In the data rows, the value 50 means zero.
Some points, one per row:
67;36;60;73;73;60;59;24;56;57;22;44;70;52;83;40
69;47;60;68;57;64;58;28;53;52;30;47;64;60;76;42
75;42;86;87;44;85;71;14;63;54;14;56;66;72;99;29
70;32;56;70;51;78;75;31;40;70;26;43;51;68;85;47
52;34;43;60;58;58;72;42;41;59;38;52;52;57;86;41
49;38;46;55;59;56;53;46;40;49;49;41;52;49;61;52
43;25;37;58;59;53;56;47;44;52;47;47;49;29;80;49
46;33;46;48;54;56;57;54;42;51;56;43;49;56;67;52
48;33;41;46;55;58;52;50;39;56;58;39;49;53;64;57
26;29;30;54;54;50;51;67;46;53;61;56;41;28;87;47
43;28;40;49;54;51;53;54;40;60;59;42;44;49;66;54
46;34;45;47;54;54;50;52;39;55;59;38;48;55;54;56
36;34;42;49;54;48;50;65;42;52;62;46;44;48;63;53
35;31;44;42;50;58;51;61;38;67;64;43;38;53;61;59
44;38;55;41;50;53;51;58;40;63;61;33;45;66;46;62
40;39;55;44;52;50;51;61;44;60;61;35;42;58;54;58
30;39;57;46;52;51;56;65;51;70;60;42;34;58;68;54
49;41;52;49;57;49;50;55;42;53;55;35;48;58;44;61
46;55;60;36;46;50;50;64;43;62;53;33;42;66;42;59
49;67;68;32;38;49;52;78;47;63;58;40;31;62;34;62
60;60;59;52;51;55;46;43;66;63;46;53;54;51;42;51
69;91;65;58;32;72;52;32;88;76;41;83;70;42;44;48
49;85;33;39;26;43;49;70;56;44;66;72;45;25;22;64
Here are 24 more points, each followed by its number:
57;63;50;60;54;48;53;50;58;50;47;60;52;36;33;58 0
62;52;54;61;63;51;50;40;55;46;47;51;56;42;33;56 1
37;94;3;55;21;36;51;76;65;30;63;99;48;0;28;63 2
64;84;45;78;44;49;68;50;79;46;34;99;49;16;16;58 3
99;49;80;79;69;73;65;0;58;68;15;38;54;44;0;64 4
27;99;4;81;30;32;68;83;84;5;51;99;64;0;52;44 5
56;67;37;65;48;44;57;54;52;32;44;69;56;24;32;56 6
86;49;54;65;62;58;60;19;45;59;30;38;49;43;9;66 7
44;76;30;63;47;39;55;65;62;23;47;85;55;15;37;51 8
57;58;46;65;61;47;51;48;54;34;45;58;58;38;42;46 9
81;53;59;64;62;64;50;19;45;50;36;34;58;54;33;50 10
49;87;48;47;47;40;59;72;57;20;45;74;53;46;48;32 11
62;61;56;47;49;45;52;48;46;33;34;40;49;65;32;44 12
61;41;59;50;60;37;35;26;44;47;35;27;51;59;52;31 13
44;45;51;47;56;40;41;48;44;34;52;41;59;62;44;45 14
48;52;59;32;45;43;36;49;40;41;62;33;59;84;30;43 15
32;41;36;42;50;64;29;43;62;66;61;58;64;50;85;28 16
41;44;42;48;59;48;39;49;51;48;63;48;60;55;60;45 17
68;44;55;28;34;94;44;44;45;88;79;31;58;99;56;44 18
32;46;34;33;43;68;45;74;56;75;81;52;46;56;83;40 19
29;43;46;30;45;58;50;85;54;66;77;45;40;70;60;50 20
44;17;34;24;28;86;51;60;41;99;79;28;36;57;72;66 21
0;25;7;29;35;67;45;95;70;94;83;80;32;17;99;39 22
29;16;19;38;41;70;50;59;36;85;76;43;33;28;86;60 23
Which of these numbered points is nearest to each point below by angle, seen from the average point of the first points? Its number follows each.
47;31;43;42;51;61;51;56;38;64;62;34;44;55;52;61 > 21
53;28;59;46;45;62;61;45;35;72;52;37;46;69;58;64 > 21
57;54;57;66;67;50;53;40;56;38;37;52;62;52;58;36 > 9
58;58;51;60;62;47;47;45;54;36;45;53;57;41;39;48 > 9
28;30;44;50;49;52;53;70;49;65;59;53;37;47;81;50 > 22
57;73;43;48;50;47;38;51;62;43;59;59;60;36;32;51 > 0
52;91;59;47;53;47;49;69;75;33;43;74;55;39;45;30 > 11
49;23;52;55;44;71;66;51;41;66;44;47;43;60;82;51 > 21
51;46;50;65;57;45;59;49;47;38;43;52;52;46;48;53 > 9
21;35;30;43;50;51;45;72;49;57;68;54;42;35;79;45 > 22
44;40;46;45;57;53;38;48;51;49;63;43;60;59;53;47 > 17
46;40;54;58;61;53;56;45;48;52;42;45;52;52;74;46 > 13
65;36;72;70;52;58;71;28;43;53;27;49;41;60;54;52 > 4
62;49;51;60;50;51;60;45;42;47;42;43;45;50;33;59 > 7
60;66;41;61;51;48;56;50;55;33;43;64;58;33;36;50 > 6
41;47;51;43;56;33;41;55;44;28;51;40;54;59;41;46 > 14
52;50;62;18;34;82;52;60;54;85;80;30;49;95;47;41 > 18
60;48;54;41;47;67;56;46;49;62;59;42;60;78;57;43 > 18
48;48;50;52;56;43;41;46;45;40;52;43;61;54;47;52 > 14
50;42;45;57;60;50;46;47;47;44;51;44;59;48;62;47 > 17
39;6;13;32;34;81;49;51;42;99;69;49;29;19;99;60 > 23
44;41;42;36;52;62;44;60;47;68;66;44;47;54;62;53 > 19
42;51;57;37;48;51;50;65;54;68;56;38;41;63;59;52 > 20
13;43;31;39;42;64;47;87;69;75;82;66;38;33;99;43 > 22
54;20;64;69;62;61;72;33;39;66;26;39;46;60;85;54 > 4
63;49;50;59;58;50;50;32;50;45;39;44;61;55;51;48 > 10
45;45;54;54;59;55;44;41;55;59;51;45;60;51;71;41 > 16
46;43;51;53;62;41;41;43;47;41;49;41;59;54;51;48 > 14
55;52;53;61;57;46;52;48;54;43;43;50;52;46;45;49 > 9
50;71;40;55;48;44;56;63;53;34;50;66;47;29;26;60 > 6
56;47;57;55;49;73;62;37;51;72;43;41;62;62;87;42 > 18
20;36;56;42;39;63;64;77;52;82;57;51;33;64;89;53 > 19
42;46;63;49;44;70;63;53;54;69;50;51;43;69;74;45 > 18
39;56;66;23;45;37;30;55;56;59;54;34;40;73;35;50 > 15
56;57;55;52;59;43;45;44;46;31;39;43;50;52;37;43 > 12
38;42;52;39;59;27;25;48;47;32;54;38;52;53;34;45 > 14
35;43;52;40;56;26;16;45;47;32;57;41;58;58;39;43 > 14
53;33;53;54;49;59;59;42;42;62;46;43;52;61;67;50 > 18
49;44;56;50;51;50;59;58;40;62;48;41;49;63;63;56 > 20
48;36;52;56;57;47;54;50;42;49;50;40;49;54;53;57 > 14
41;30;43;45;49;58;53;59;45;62;66;47;42;50;70;56 > 23
48;43;60;34;45;56;59;63;39;71;60;32;39;78;46;58 > 20
54;59;52;60;56;46;54;52;50;36;43;53;51;44;36;49 > 9
